One vector is turned by the same rotation once a step. Each row is the vector after some number of steps, and that number follows the row.
The counts run from 0 to 414.
[161 104  89  93  83 101  78 144 127 141 100 169 126 133 108 137 140 125
 115 127 156 154 152  74 134 117 128 182 125 113 174 192 116 151 121 118
 111  77 125]  4
[148 121 107  79 110  98 103 131 158 113 135 146 148 144 105 141 148 120
 107 117 128 148 142  75 173 137  77 184  95 118 166 167 133 140 156 130
 148  95  81]  10
[ 91  98  88 148 149  83 110 149 134 174 130 149 152  91 129 169 159 153
 102 142 138 133 133 149 130 104 104 102 125 162  94 175  94 149  99 126
 131 145 126]  165
[ 88 133 118 107 144 134 149 126  82  89 111  97 124 189 103  83 114 127
 162 117 162 122 152 110 117 135 127 140  66 135 167 111 156 162 136  90
 111 137 110]  66
[118  69 132 118 132 138 119 126  98  91 161 132 100 152 109  95 126 145
 103 143 175 156 126 175 133 134 147  77  75 175 121 153 154 150 113  96
 122 118 160]  256
[148 151 115 122 109 132  83 156  98 182 160 147 136 153 110 132 122  94
 125 176 126 146 121 149 116 110  89 105  67 146  96 149  85 157 109 132
 130  81 111]  226
[112 106 104  81 114 118 122 161 100 128 170  97 113 178 158 101 130 162
 133 144 165 134 122 152 134 119 156  66  87 153 139 121 178 140 123  91
 139 120 126]  250
[ 88 151  93  99 166 183 137 161 129 134 160  81 145 191 115  76 160 139
 113 132 127 106 121 123 114  92 114 131 136 142 120 113 107 161 188 137
 143 122 109]  102
[ 71  89  99 151 180 105 137 133  90 108 114 146 148 101 133 152 116 165
 162 116 165 141 113 153 112 134 149 127  71 117 131 143  97 163  84  94
 158 136 106]  381
[ 74 119 122  97 172 165 164 103 105 113 158 104 104 142 102  92 143 124
 117 138 165 117 113 143  82 112 119 126 162 151 139 111  98 163 157 150
 125 156 126]  108
[109 143  96 129 213 132 175 126 122 122 111  93 114 134 111 149 177 126
  81 158 137 107 121 116 113 141 135 152 122 173  93 122 120 153 174  86
 108 126 145]  284
[149 110 104  91  81  96  88 180 112 121 113 163 108 117 147 171 106 128
 134 152 153 136 133  95 118  84 130 139 124 105 156 162 115 144  73 130
 139  74 119]  184
[138 119  90 138 140  86 136 139 133 154 151  98 136 142 119 145 137 102
 167 133 117 146 111 162  83 133  96  98  31 126 104 152 151 144  98  81
 112 127 160]  219
[136 127 143 101  79 127  71 177 101 132 151 160 119 141 117 117 106 117
 135 135 138 139 108 121 108 108  93  99 105 125 150 158  90 157 108 169
 142  78  97]  46
[128 118 123 124 110  64 136 105 117 144 157 141 134  77 127 200 138 122
 126 116 153 135 127 110  91 176  86 134  89 170 152 147 138 136 106 107
 128 139  93]  21
[144 102 139 132 122  99 119 155  66  88 127 139 104 143 155 153 148 149
 125 144 178 116 130 109 123 155 168 112  53 169 141 130 133 153 101  87
 126  90 110]  63
[130 121  82 132 120 146 122 154  63 116  95 166 147 114 101  78 107 148
 149  92 118 112 136 122  79 142 161 130  94 106 135 120 128 121 127 114
 119 133  74]  392
[109  98  94  71 100 144  94 143 140 120 119 168 133 135 125 103 159 146
 115 115 158 128 151 111 122  81 165 172 163 124 152 172  77 148 153 150
 131 106 113]  318
[136 112  91 113 177 127 173 139 126 105 119 135 107  98 118 198 160 117
  88 120 103 126 114 101  98 151 129 156 136 138  94 165 144 111 145 117
 125 140 142]  146
[129  95  79  89 132 156 141 112 132  93 174 169 128 108  97 108 144 131
  76 162 139 162 128 132 141 103 108 161  96 129  92 189 151 102 131 105
 131 120 148]  135
[166 140  98 144 150  89 136 145  96 153  71 154 155 120  92 123 131 118
 155 105 109 110 151 105  48 160 126 121  82 132 141 117 115 138 114 122
  83 135  84]  211
[195  95 114  73 109 140 133 109  99 138 136 116 101 141 140 154 192 115
 120 151 161 131 136 121  95 172 167 153 119 174 143 137 146 127 179 125
 116  96 153]  275
[120  90 107  91 136 115 123 130 153  76 138 153 100  96 134 148 151 142
  86 151 162 151 111 142 140  73 132 150 116 148 127 183  92 120 105  93
 133  77 172]  316
[123 160  71 127 135 157 144 167  88 165 127 118 113 147 133 143 164  86
 122 185 124 117 126 150  86 106 157 132  90 140  63 137 147 124 152 106
 116  99 154]  92
[116 130  71 120 154 117 150 126 132  93 102 135 143 118  90 152 149 121
 154  78 124 140 140 115 116 136 116 199  72 100 116 185 142 119 122  82
 125 133 156]  7
[118 133 110 112 136  80  96 128 137 156 104 101 123 132  93 126 119 108
 162 126 149 142 139 123  68 130  91 105 102 142 181 135  74 200  97 123
 102 124 145]  35
[183  75 115  84 127 150 108 125 133 116 125 171 133 105  93 127 171 126
  92 128 157 131 138 112 119 139 136 177 151 151 167 166  99 134 166 151
 118 110 133]  137
[126  59  85 104 122 127 126 142 115 130 125 147 105  97 163 139 149 159
 100 164 169 147 133 157 101  96 199 105 142 160 118 166 149 108 113 106
 130 127 185]  123
[139 126 116 144 133 131 151 166  71 118 139 165 157 137 122  92 121 149
 115 148 112 125 138 145 133 138 135 105  43 150  91 143 161 132 150 111
 122 123  73]  74
[171  77 137  97 135 110  96 133 100  99 149 152 117 123  85 101 106 140
 129  96 147 140 134 124  86 160 122  89  94 155 191 121 126 140  98 131
 114 125  90]  390
[123 151  76 126 167 121 119 131 146 132 142  96 166 163  91  89 147 108
 168 103 111  99 137 146  67 116  81 130  60 136 124 109  96 146 131 108
 101 122 123]  223
[ 95 142  60 110 150  97 177 151 132 170  74 117 151 125 120 136 137 117
 109 160 105 130 135  84 127 107 103 167 155 118 152 134 117 161 153 103
 110 162 115]  157
[118 141 102 103 134 144 120 191  90  87 104 124 117 187 122  86 119 127
 146  85 140  98 161  79  92 123 166 111 121 108 135 114 138 152 112 114
 123 121  89]  60
[140  99  82 119 128  65 139 141 145 146 103 136 118 108 153 184 157 147
 119 113 132 148 152 102 123 128 128 125 107 158 127 188 170 129  95 104
 113 156 149]  340
[108 157 109 123 161 170 133 180  76 147 149 106 117 178 105 132 114 113
 154 115 107 114  96 117  81 137 122 110 116 105 122 116 102 174 149 167
 136 136  89]  235
[ 90 145  86 107 170 148 167 143 115 131 176  77 110 153 144 132 148 100
 128 183 134 123 102 154 121 102 108 151  90 137  93 137 152 138 145 103
 133 112 143]  98
[170 118 109 143 119  83 104 155 123 160 146 113 128 153 125 155 134 111
 143 159 117 148 129 138  93 153 111  92  56 147 130 156 123 167 107 121
 111  96 148]  220
[151 122 107 131 155 160 104 123 101 145 119 118 142 187  76 125 159 106
 165 104 150 125 157 106  68 162 142 154  69 132 139 135 109 156 150 123
 113 113 158]  409
[105 108 122 127 121 112  76 160 114 125 136 150 113 159 131 161 125 147
 138 114 194 113 131 118 122 124 143  96  95 149 144 155  91 160  62 113
 159 108 122]  377
